Here are the same points, seen from different sides; a view may also be mirrored.
A view may leave some points out. In some views, one point has been moved. Which views, in the order they come, and which point in each? Write none if no view has one.
Scene 1:
view 1:
  musak 1.31 -4.58 4.23 1.44 0.38 1.63
  Dab 1.32 -4.69 3.21 2.13 1.38 1.25
  diti 1.39 -4.57 0.01 0.62 1.27 -2.24
  tesa 1.91 -4.09 0.64 0.47 1.36 -2.23
  bis 1.22 -3.89 -0.34 0.76 0.96 -2.52
  roba 1.59 -3.95 0.72 -0.39 0.19 -2.34
  bipum 1.35 -3.85 3.70 1.56 0.47 1.12
  leket 0.79 -5.11 3.88 1.38 0.00 2.35
  Rom 0.76 -4.13 3.36 1.37 -0.23 1.26
  nef 1.06 -3.80 3.90 2.03 0.27 1.55
view 2:
  roba -1.73 4.34 0.56 -2.55 2.54 3.40
  dati -2.83 2.50 0.65 -0.90 1.86 3.02
  bis -1.69 3.09 -0.32 -2.43 1.94 3.23
  serev -2.36 3.26 0.45 -2.62 2.21 3.24
  Dab -1.26 4.66 0.75 2.38 2.12 1.74
  leket -0.14 6.26 1.14 2.86 2.78 2.02
  diti -1.96 3.21 0.01 -1.73 2.03 3.68
  Rom -0.29 5.91 0.69 1.60 2.55 1.63
  musak -0.87 5.87 1.44 2.46 2.64 1.45
  tesa -2.28 3.47 0.58 -1.94 2.13 3.05
  nef -0.66 5.81 0.90 2.11 2.39 0.75
  zoze -1.59 4.28 0.34 -2.58 2.40 3.22
view 3:
  musak -4.93 -1.28 -2.32 -0.54 -2.03 0.08
  Dab -5.98 -1.32 -1.61 0.18 -1.69 0.43
  bis -5.53 1.72 0.61 1.79 -0.29 3.59
  serev -5.42 2.25 1.03 1.31 -1.05 3.11
  diti -5.56 1.15 0.91 1.42 -0.73 3.32
  nef -5.10 -1.10 -2.85 -0.11 -1.74 0.27
  zoze -4.38 1.91 0.46 1.10 -0.87 3.49
  Rom -4.48 -1.10 -2.58 -0.05 -1.44 0.94
  tesa -5.61 1.75 0.66 1.27 -1.10 2.77
  bipum -4.18 1.36 -1.28 -0.70 -2.51 1.22
  dati -6.74 1.58 0.95 1.32 -1.39 2.21
view 4:
  tesa -0.07 0.43 2.40 -2.14 1.48 -2.38
  bipum -1.11 0.73 -1.61 -0.40 2.05 -4.04
  roba 0.25 1.07 2.21 -2.76 0.72 -2.93
  bis -0.66 1.30 3.14 -2.43 1.28 -2.27
  dati -0.60 -0.40 2.51 -1.44 2.25 -1.79
  serev 0.18 0.53 3.12 -2.69 1.27 -2.32
  Dab -1.84 -0.08 -0.86 0.33 2.09 -3.61
  nef -1.54 0.90 -1.83 0.02 2.09 -4.17
  zoze 0.13 1.18 2.37 -2.87 0.72 -2.96
  Rom -1.55 1.24 -1.41 -0.37 1.35 -4.40
  diti -0.75 0.59 2.99 -2.19 0.95 -2.47
  leket -1.89 0.24 -1.90 0.32 0.96 -4.73
view 5:
  nef 2.14 1.77 3.25 -0.18 -1.34 -0.88
  Dab 1.51 0.95 2.51 -0.34 -1.08 0.11
  serev 2.55 1.74 1.70 -0.86 2.72 2.94
  bis 3.35 1.17 0.81 -2.53 3.02 0.91
  musak 2.07 1.81 3.31 0.39 -1.58 -0.09
  bipum 1.97 1.97 3.41 -0.04 -0.79 -0.32
  roba 3.89 2.07 1.24 -1.69 2.64 1.43
  diti 3.09 1.06 0.59 -2.06 2.58 1.37
  leket 2.44 1.71 2.77 0.36 -2.48 0.11
  dati 1.59 0.52 1.20 -1.76 2.68 1.56
  zoze 3.88 2.10 1.21 -1.87 2.86 1.34
  Rom 2.87 1.84 2.71 -0.30 -1.15 -0.42
Views that do not fit: view 3, view 5
  out of place in view 3: bipum
  out of place in view 5: serev
Scene 2:
view 1:
  Kanab 3.91 -0.82 -3.76 -0.11 6.09 0.45 0.50 -6.25 -3.60 -0.65 0.99 -0.73 -0.29 -1.23 -1.78 0.84
  kodiv 4.03 -1.47 -3.45 -0.14 6.38 -0.27 0.51 -5.74 -3.55 -1.02 0.70 -0.91 0.34 -1.52 -1.92 1.14
  vakeb 4.90 -1.56 -3.07 0.43 5.20 -1.78 -0.32 -5.57 -2.51 -0.97 1.23 0.08 0.84 -1.25 -1.64 0.18
  dez 4.28 -0.24 -3.91 0.23 5.23 0.06 -0.16 -6.68 -2.99 -0.32 1.45 0.07 -0.52 -0.88 -1.46 -0.01
  diras 4.32 -1.54 -3.67 -0.03 6.20 -1.46 -0.09 -5.38 -2.55 -1.08 0.46 -0.62 0.78 -1.61 -1.45 0.52
  raka 3.62 0.04 -3.87 -0.08 5.78 2.46 0.94 -7.25 -4.72 -0.16 1.61 -0.59 -1.48 -0.81 -2.12 1.07
  Zafiz 4.32 -0.76 -4.03 0.11 5.66 -0.89 -0.30 -6.03 -2.43 -0.63 0.91 -0.14 0.13 -1.22 -1.26 -0.02
  kizu 3.70 -0.34 -4.09 -0.15 6.06 1.04 0.52 -6.60 -3.81 -0.49 1.02 -0.64 -0.77 -1.08 -1.75 0.77
  daba 3.87 -0.49 -4.21 -0.15 6.09 0.22 0.21 -6.27 -3.13 -0.57 0.85 -0.61 -0.41 -1.20 -1.45 0.47
  pem 3.97 0.07 -4.70 -0.02 5.66 -0.28 -0.38 -6.56 -2.37 -0.28 0.98 -0.09 -0.63 -1.06 -0.97 -0.36
  fivu 4.65 -1.68 -2.62 0.32 5.44 -0.42 0.43 -5.76 -3.75 -0.97 1.42 -0.36 0.48 -1.25 -2.24 1.08
  gabi 4.71 -0.79 -3.41 0.46 4.92 -0.91 -0.36 -6.22 -2.68 -0.60 1.57 0.24 0.10 -1.00 -1.52 -0.11
  lisi 3.47 0.12 -4.66 -0.31 6.21 1.27 0.37 -6.80 -3.55 -0.28 0.88 -0.65 -1.11 -1.07 -1.42 0.50
  vun 4.74 -0.47 -3.48 0.55 4.74 -0.52 -0.31 -6.47 -2.77 -0.39 1.74 0.40 -0.20 -0.82 -1.51 -0.16
view 2:
  vun 1.36 -2.73 -0.06 1.18 1.09 0.18 1.52 0.41 -1.51 2.26 -2.41 0.46 0.07 2.24 -1.18 -1.05
  kizu 1.01 -1.21 1.82 2.09 1.03 0.84 1.32 1.49 -1.66 2.91 -0.97 0.51 0.32 1.90 -0.94 -0.88
  diras -0.19 -1.44 0.80 0.33 1.24 1.14 0.94 1.42 -1.27 2.05 -3.21 1.74 -0.56 2.24 -1.42 -1.87
  gabi 1.05 -2.49 -0.04 0.88 1.17 0.41 1.40 0.52 -1.51 2.08 -2.72 0.72 -0.10 2.30 -1.28 -1.31
  Kanab 0.75 -1.11 1.54 1.78 1.19 0.94 1.03 1.38 -1.59 2.52 -1.53 0.73 0.14 2.04 -1.17 -1.30
  pem 0.95 -2.92 1.08 0.98 0.77 0.44 1.97 1.18 -1.11 2.92 -1.79 1.30 -0.17 1.80 -0.59 -0.43
  Zafiz 0.48 -2.36 0.67 0.65 1.03 0.66 1.47 1.09 -1.21 2.39 -2.61 1.36 -0.32 2.05 -1.06 -1.15
  fivu 0.75 -0.75 0.48 1.53 1.52 0.98 0.59 0.82 -1.89 1.73 -2.64 0.34 0.14 2.53 -1.84 -2.13
  dez 1.27 -2.41 0.70 1.44 0.96 0.40 1.64 0.82 -1.45 2.59 -1.77 0.60 0.16 2.06 -0.95 -0.81
  daba 0.69 -1.66 1.54 1.44 1.01 0.91 1.37 1.51 -1.41 2.77 -1.60 1.08 -0.02 1.87 -0.90 -1.00
  lisi 1.05 -1.62 2.15 2.08 0.84 0.81 1.61 1.68 -1.43 3.20 -0.63 0.79 0.30 1.62 -0.59 -0.48
  kodiv 0.22 -0.59 1.43 1.28 1.30 1.28 0.73 1.59 -1.64 2.17 -2.27 1.07 -0.06 2.21 -1.45 -1.85
view 3:
  vakeb 1.01 2.29 3.46 -1.90 -0.88 2.93 2.17 2.19 1.20 0.25 2.35 -0.04 -1.87 3.91 1.69 1.23
  Kanab 0.42 0.98 3.47 -1.19 0.47 3.10 1.67 2.39 0.91 -1.54 2.90 -1.69 -0.65 4.03 1.38 1.90
  Zafiz 1.09 1.27 3.54 -0.96 -0.42 2.37 1.38 2.19 0.83 -0.63 2.49 -0.31 -1.22 4.05 1.87 1.56
  dez 0.36 0.78 3.32 -1.16 0.01 2.56 1.81 2.30 0.44 -1.19 2.37 -0.27 -0.14 4.18 2.20 1.43
  vun 0.34 1.16 3.20 -1.66 -0.38 2.64 2.19 2.29 0.57 -0.59 2.17 0.26 -0.31 4.10 2.32 1.13
  diras 1.51 1.95 3.73 -1.17 -0.51 2.76 1.43 2.14 1.35 -0.31 2.80 -0.94 -2.24 3.82 1.22 1.76
  kodiv 0.79 1.64 3.63 -1.43 0.23 3.35 1.74 2.35 1.29 -1.03 3.05 -1.96 -1.55 3.87 0.92 2.02
  kizu 0.20 0.45 3.47 -0.99 0.79 2.95 1.55 2.44 0.57 -2.03 2.93 -1.77 -0.08 4.10 1.50 2.03
  fivu 0.28 2.05 3.34 -2.24 0.01 3.69 2.57 2.37 1.25 -0.62 2.71 -1.41 -1.27 3.91 1.16 1.52
  pem 0.93 0.43 3.47 -0.45 -0.11 1.90 1.08 2.20 0.40 -1.23 2.43 -0.05 -0.36 4.21 2.27 1.61
  daba 0.67 0.76 3.51 -0.78 0.30 2.64 1.29 2.31 0.70 -1.53 2.82 -1.27 -0.62 4.08 1.61 1.90
  lisi 0.32 -0.03 3.45 -0.47 0.88 2.59 1.18 2.42 0.37 -2.30 2.92 -1.60 0.20 4.20 1.71 2.06
  gabi 0.60 1.51 3.27 -1.66 -0.52 2.71 2.12 2.27 0.75 -0.38 2.22 0.16 -0.82 4.05 2.12 1.22
view 4:
  vun -0.67 1.18 -0.09 0.07 0.36 -2.83 3.52 1.43 1.95 0.82 1.35 -0.41 1.19 1.80 -2.94 -0.68
  gabi -1.10 1.12 0.11 -0.10 0.06 -2.62 3.42 1.47 2.03 0.97 1.50 -0.40 1.22 2.15 -3.08 -0.56
  pem -0.35 1.60 -0.53 0.16 -0.40 -3.08 2.65 0.78 1.34 0.73 1.46 0.47 2.00 2.39 -2.07 -0.35
  Zafiz -1.25 1.21 -0.02 -0.25 -0.68 -2.67 2.88 1.18 1.80 1.04 1.67 0.14 1.62 2.70 -2.62 -0.35
  kizu -0.57 1.03 -1.27 -0.88 -1.00 -2.94 2.16 0.49 1.68 0.91 0.69 0.47 0.61 1.68 -1.46 -1.40
  kodiv -2.02 0.67 -0.43 -1.39 -1.62 -2.25 2.36 1.10 2.27 1.33 1.19 0.10 0.43 2.47 -2.22 -1.10
  fivu -1.96 0.42 -0.14 -1.25 -0.80 -2.13 3.15 1.52 2.62 1.29 1.12 -0.49 0.04 1.86 -2.83 -1.26
  vakeb -2.09 0.81 0.62 -0.44 -0.48 -2.18 3.54 1.86 2.38 1.22 1.86 -0.60 1.17 2.66 -3.54 -0.36
  daba -0.90 1.21 -0.82 -0.69 -1.08 -2.83 2.28 0.71 1.67 0.97 1.16 0.41 1.09 2.28 -1.84 -0.90
  diras -2.35 0.84 0.26 -0.81 -1.52 -2.16 2.66 1.40 2.19 1.29 1.85 -0.01 1.31 3.22 -2.88 -0.35
  raka 0.23 0.97 -1.98 -1.08 -0.55 -3.12 2.12 0.19 1.76 0.76 -0.10 0.37 -0.24 0.63 -0.90 -2.17
view 5:
  pem 1.76 1.55 0.49 -1.33 -1.07 1.36 3.36 0.86 1.62 -1.41 -0.36 -0.24 0.43 -0.32 0.41 2.34
  vakeb 1.80 1.30 0.19 -0.81 0.54 -0.03 1.54 -0.07 0.76 -1.48 -0.28 1.30 -0.11 -0.25 1.13 3.18
  dez 1.73 1.34 -0.18 -0.61 -0.85 0.94 3.22 0.99 1.01 -1.63 -0.25 -0.14 -0.16 -0.26 0.22 2.57
  diras 1.83 0.75 0.47 -1.56 0.26 -0.14 1.61 -0.29 1.21 -1.78 0.07 1.09 1.07 -0.40 0.42 2.88
  kodiv 1.82 0.12 -0.33 -1.05 -0.21 -0.46 2.06 0.17 0.92 -2.31 0.47 0.52 1.13 -0.42 -0.61 2.64
  lisi 1.75 0.50 -0.36 -1.07 -1.65 0.91 3.82 1.24 1.47 -2.18 0.23 -0.91 0.97 -0.45 -1.01 1.97
  fivu 1.76 0.37 -0.76 -0.17 0.20 -0.61 1.88 0.29 0.27 -2.19 0.27 0.80 0.05 -0.24 -0.16 2.93
  gabi 1.76 1.54 -0.06 -0.54 -0.13 0.57 2.48 0.60 0.85 -1.44 -0.35 0.59 -0.39 -0.18 0.90 2.91
  vun 1.72 1.62 -0.17 -0.30 -0.39 0.82 2.81 0.83 0.82 -1.38 -0.44 0.27 -0.71 -0.15 0.80 2.81
  daba 1.81 0.69 -0.05 -1.14 -0.95 0.54 3.00 0.71 1.27 -2.01 0.09 -0.19 0.84 -0.39 -0.43 2.32
  raka 1.69 0.07 -1.47 0.13 -1.84 0.50 4.20 1.78 0.66 -2.67 0.42 -1.33 0.22 -0.32 -1.79 1.95
  Kanab 1.79 0.36 -0.46 -0.83 -0.75 0.14 2.81 0.70 0.98 -2.20 0.33 -0.09 0.76 -0.33 -0.73 2.40
  Zafiz 1.82 1.27 0.40 -1.25 -0.34 0.67 2.45 0.33 1.34 -1.51 -0.21 0.47 0.47 -0.35 0.60 2.71
view 6:
  raka 0.29 -1.34 -0.18 1.57 -1.00 -0.08 1.00 0.70 0.66 -0.60 0.92 -0.61 -2.54 1.01 -0.39 -1.11
  kodiv 0.79 0.26 1.61 0.27 -0.53 0.47 0.83 0.73 1.23 1.31 0.47 -0.17 -0.12 0.60 -0.11 -0.12
  Kanab 0.47 -0.33 0.92 0.53 -0.58 0.13 0.82 0.85 1.07 0.51 0.61 -0.07 -0.59 0.58 0.09 -0.48
  pem -0.18 -0.75 0.36 -0.22 -0.50 -0.45 0.66 1.25 1.37 -0.59 0.70 0.84 0.45 -0.16 1.31 -0.70
  dez 0.33 -0.62 0.60 0.40 -0.64 -0.24 0.51 1.86 1.37 -0.40 0.85 0.74 -0.40 0.09 1.15 -0.73
  vun 0.63 -0.27 1.12 0.43 -0.67 -0.19 0.28 2.68 1.63 -0.20 0.94 1.09 -0.32 0.05 1.54 -0.63
  Zafiz 0.32 -0.05 1.19 -0.23 -0.46 -0.11 0.57 1.58 1.53 0.32 0.62 0.82 0.71 -0.07 1.21 -0.30
  kizu 0.14 -0.79 0.38 0.72 -0.70 -0.03 0.90 0.63 0.96 -0.03 0.68 -0.17 -1.00 0.57 0.03 -0.69
  gabi 0.71 0.01 1.43 0.19 -0.61 -0.11 0.35 2.55 1.68 0.14 0.88 1.08 0.04 0.02 1.46 -0.41
  diras 0.69 0.60 1.93 -0.41 -0.28 0.29 0.65 1.17 1.57 1.38 0.46 0.53 1.12 0.06 0.72 0.13
  lisi -0.23 -1.14 -0.13 0.53 -0.60 -0.21 1.00 0.25 0.81 -0.49 0.64 -0.15 -0.78 0.42 0.16 -0.91
  fivu 1.30 0.51 2.02 0.74 -0.65 0.47 0.57 1.98 1.45 1.27 0.75 0.23 -0.72 0.71 0.25 -0.12
  daba 0.11 -0.54 0.62 0.15 -0.51 -0.05 0.87 0.73 1.17 0.15 0.56 0.17 -0.11 0.29 0.44 -0.54
Views that do not fit: none
